In the data rows, zero lies at 4.5, halfway between 4 and 5.
Some points, one per row:
4,4,4,3,4,6,3,4
5,4,5,4,4,5,4,6
5,6,5,6,5,3,6,4
5,9,4,6,6,2,7,2
4,9,3,6,7,1,7,2
5,9,4,6,6,2,7,2
4,4,5,6,5,4,5,5
5,5,4,5,5,4,4,5
6,3,5,4,4,7,3,6
5,2,5,2,4,6,3,6
4,3,5,6,4,4,4,6
5,8,4,6,6,2,7,2
4,7,4,6,6,2,6,4
5,9,4,6,6,2,7,1
6,1,6,5,3,8,4,6
6,1,5,1,4,6,5,9
4,5,4,5,5,4,4,4
6,0,8,0,3,8,4,8
5,9,4,6,6,2,7,2
3,2,4,4,4,5,3,6
6,3,5,4,4,7,3,6
4,9,3,6,7,1,7,2
5,3,5,6,4,4,5,6
4,3,5,5,4,5,3,5
4,5,4,5,5,4,4,5
6,4,5,3,4,6,4,5
5,2,5,5,4,6,4,6
2,1,4,1,1,4,2,5
3,6,6,6,4,2,7,3
4,3,5,6,5,5,4,6
5,2,5,6,4,5,4,6
3,1,4,5,3,5,3,6
Here are 16 more points, each followed by its number:
4,6,4,5,5,3,5,3 0
2,1,4,1,2,4,2,5 1
5,1,5,1,4,8,3,6 2
4,4,5,6,4,4,4,5 3
4,9,3,6,7,1,7,2 4
2,1,4,1,1,4,2,5 5
5,9,4,6,6,2,7,2 6
4,9,3,6,7,1,7,2 7
5,9,4,6,6,2,7,2 8
4,4,4,7,3,4,4,3 9
5,9,4,6,6,2,7,2 10
6,1,6,4,3,8,3,6 11
4,4,5,6,4,4,4,5 12
5,6,4,5,5,4,5,3 13
4,4,5,6,5,4,5,5 14
5,9,4,6,6,2,7,2 15
Which three of these numbered points are nearest to each point below, looking only along the 3 directions in which the first points spread most? Their numbers follow each, nearest first.
4,6,5,6,5,2,6,4 > 0 13 14
4,6,4,5,5,3,5,4 > 0 13 14
2,1,4,2,3,5,3,6 > 1 5 2
4,5,4,6,5,3,5,4 > 0 9 14
2,1,4,1,1,4,2,5 > 5 1 2
2,1,4,1,1,4,3,5 > 1 5 2
5,6,4,5,5,4,5,3 > 13 0 14
5,0,5,0,3,9,2,6 > 2 11 1
2,1,4,1,1,4,2,5 > 5 1 2
5,0,5,0,3,8,2,6 > 2 11 1
3,1,4,3,3,5,3,6 > 1 5 2
5,0,5,0,3,9,2,6 > 2 11 1
3,1,4,3,3,5,3,6 > 1 5 2
5,0,5,0,3,9,2,6 > 2 11 1
5,1,5,1,4,9,3,6 > 2 11 1
5,2,5,1,4,7,3,6 > 2 11 1
2,1,4,1,2,4,2,5 > 1 5 2
